(in the rows, 128 means zero)
Each path below is one point turned by a fixed rotation once a step. After each direction that follows a path, write how fast that rotation turns it, in degrees a step (0 if it stays still).
Each turn is a multiple of 5 degrees from 10 to 175, or 0.
Each row of a path follows its step; steps can be skipped.

step 5: [132 135 127 137 129 121 131 131 139 127 131 127 120 127 125 126 125 124
 131 120 136 129 143 136 132 132 128 140 120 125 123 128 132 126 135 131
 139 120 131 136 144 115 129 131 117 137 129 140 139 122 134 121 119 120
 126 127 126 122 120 134 120 124 130 122 129 131 124 127 136 124]
step 6: [142 124 133 128 130 123 144 132 136 119 143 130 116 127 137 130 129 120
 131 123 120 122 128 128 123 118 140 134 123 133 127 117 118 136 138 129
 140 119 126 124 124 121 127 129 126 128 136 129 133 136 122 128 127 126
 134 124 124 132 130 125 140 117 129 128 133 132 127 124 125 127]
step 13: [139 128 135 142 138 132 123 126 142 119 121 130 124 139 129 123 131 121
 128 126 129 125 127 129 123 124 128 136 123 142 125 138 127 146 120 124
 139 124 124 126 134 131 134 129 127 128 127 129 129 132 118 124 137 138
 127 122 127 137 124 128 120 129 136 123 133 135 126 135 122 126]
step 14: [131 121 122 133 137 123 131 137 130 134 118 124 125 116 129 133 129 126
 134 124 147 119 114 132 126 128 123 130 139 133 123 127 123 133 117 134
 129 120 131 126 124 125 124 144 115 131 126 135 124 138 118 137 130 133
 135 128 123 124 134 127 130 127 129 123 130 135 122 132 129 138]
step 21: [139 131 132 135 133 121 126 138 134 131 133 136 125 119 130 130 135 128
 137 118 135 128 131 132 129 117 124 135 121 134 115 116 134 137 138 123
 129 116 124 126 126 118 129 132 137 134 127 139 141 130 130 132 138 123
 130 140 130 122 130 136 134 118 121 128 131 132 124 127 129 130]
step 22: [144 136 138 123 126 134 132 142 114 117 130 130 130 119 124 123 123 128
 124 130 123 123 129 132 131 119 137 132 136 126 132 131 126 131 133 131
 131 120 125 130 123 117 139 129 117 125 137 131 133 144 128 139 130 129
 135 129 128 133 135 133 128 126 134 125 125 127 123 112 124 132]
step 23: [128 135 121 143 131 127 135 144 122 117 124 125 129 125 130 130 123 123
 122 130 130 129 130 130 130 128 125 126 132 117 128 131 137 137 127 120
 137 122 134 130 135 119 127 117 130 129 130 127 126 128 131 127 131 128
 131 131 117 126 117 135 130 142 122 118 125 140 120 124 118 112]
Speeds:
[128 128 127 131 128 128 126 126 126 126 127 129 131 130 130 128 129 128
 128 130 123 127 125 130 130 128 128 127 129 129 127 127 127 132 126 126
 130 130 129 129 127 127 128 128 127 129 130 129 128 129 129 125 126 127
 131 128 127 127 131 129 125 127 129 129 127 127 129 128 127 128] : 115
[131 128 130 128 129 127 131 129 127 127 130 128 130 127 127 127 129 128
 128 126 126 126 129 126 126 126 130 128 129 126 126 129 130 131 128 130
 129 129 127 133 126 127 126 127 129 128 126 124 126 128 131 128 130 128
 128 128 129 130 127 128 126 128 128 128 127 125 127 128 127 128] : 70

step 4: [133 126 120 145 125 130 130 125 128 130 123 122 125 136 128 128 142 125
 128 124 127 129 124 128 126 121 118 134 126 121 125 138 132 136 134 123
 116 134 127 123 134 128 125 122 131 118 127 120 144 120 113 126 115 135
 137 127 134 137 139 123 136 133 134 128 122 125 125 124 133 117]
step 10: [128 128 121 124 120 128 142 131 124 135 122 119 111 136 124 135 132 142
 112 137 119 123 129 129 133 133 115 133 134 122 129 126 127 133 127 130
 129 125 114 130 120 135 118 132 122 124 135 121 127 134 127 136 131 125
 128 123 125 130 130 142 128 128 131 132 120 124 125 116 126 132]
step 11: [144 115 139 129 129 120 128 129 129 127 138 125 119 132 130 142 126 121
 140 124 119 127 125 134 124 132 136 120 123 124 122 129 123 125 121 136
 135 125 132 126 124 121 122 132 144 132 126 142 119 125 126 132 132 134
 123 123 133 131 128 121 123 125 126 127 119 133 141 114 129 132]
step 13: [128 137 117 129 116 133 130 138 131 131 127 111 119 123 129 126 126 126
 118 134 127 120 127 131 140 129 129 130 136 123 118 132 136 132 125 133
 124 120 115 122 133 129 133 137 116 118 132 134 134 133 134 134 122 125
 124 129 125 137 134 133 116 128 121 120 126 117 127 126 132 131]
step 15: [125 113 134 129 128 136 125 129 147 130 110 132 139 134 121 130 128 129
 126 124 122 127 126 116 121 132 122 126 134 120 122 139 114 132 132 126
 129 129 124 134 127 123 134 138 124 126 130 125 122 123 129 132 123 126
 132 127 132 123 120 122 135 135 140 130 137 126 120 135 112 128]
step 19: [136 135 129 128 138 133 127 119 131 141 129 136 118 121 124 132 131 118
 133 131 135 124 120 126 133 115 118 132 134 124 129 123 134 128 121 128
 127 124 131 130 130 138 122 142 129 130 135 119 126 117 126 131 139 133
 119 131 132 127 138 117 120 124 125 120 119 119 139 122 121 125]
step 21: [117 122 110 120 124 130 123 128 132 119 121 125 119 127 131 121 138 125
 123 129 136 126 127 122 135 142 132 131 131 136 112 128 122 127 124 132
 126 138 133 126 129 124 135 118 121 140 143 124 126 126 139 123 124 128
 123 131 126 127 121 133 124 122 125 135 129 123 121 121 121 121]
Speeds:
[129 126 127 126 128 126 127 129 129 128 129 128 128 127 129 129 127 127
 126 132 128 131 126 128 128 127 126 129 130 128 131 130 130 125 129 130
 128 127 126 127 129 125 132 126 127 129 128 127 128 129 127 129 127 129
 127 130 127 128 128 130 127 131 130 129 129 128 126 124 126 128] : 135
[130 128 126 126 130 127 127 131 126 130 126 128 126 131 130 128 128 129
 128 128 130 129 128 130 128 127 129 128 129 128 126 125 130 127 127 129
 129 127 129 127 126 130 127 130 129 127 126 126 126 126 126 128 131 130
 129 127 129 129 130 128 130 126 132 131 129 127 128 127 129 129] : 45
[127 133 127 127 126 131 129 126 127 126 130 125 130 128 129 128 126 130
 129 130 128 128 131 131 129 127 129 129 129 129 127 127 127 130 131 129
 128 125 127 131 128 128 129 129 128 126 127 126 126 131 130 128 129 130
 125 131 128 127 128 128 128 127 129 129 128 127 128 129 128 127] : 100
[129 130 131 128 124 128 127 129 128 131 129 126 126 129 132 127 130 128
 128 130 128 127 126 129 128 130 126 128 126 130 132 128 127 129 128 126
 129 124 128 127 126 129 129 127 128 128 128 128 129 125 129 130 128 126
 128 130 131 129 129 125 130 128 127 127 128 128 130 127 130 128] : 120
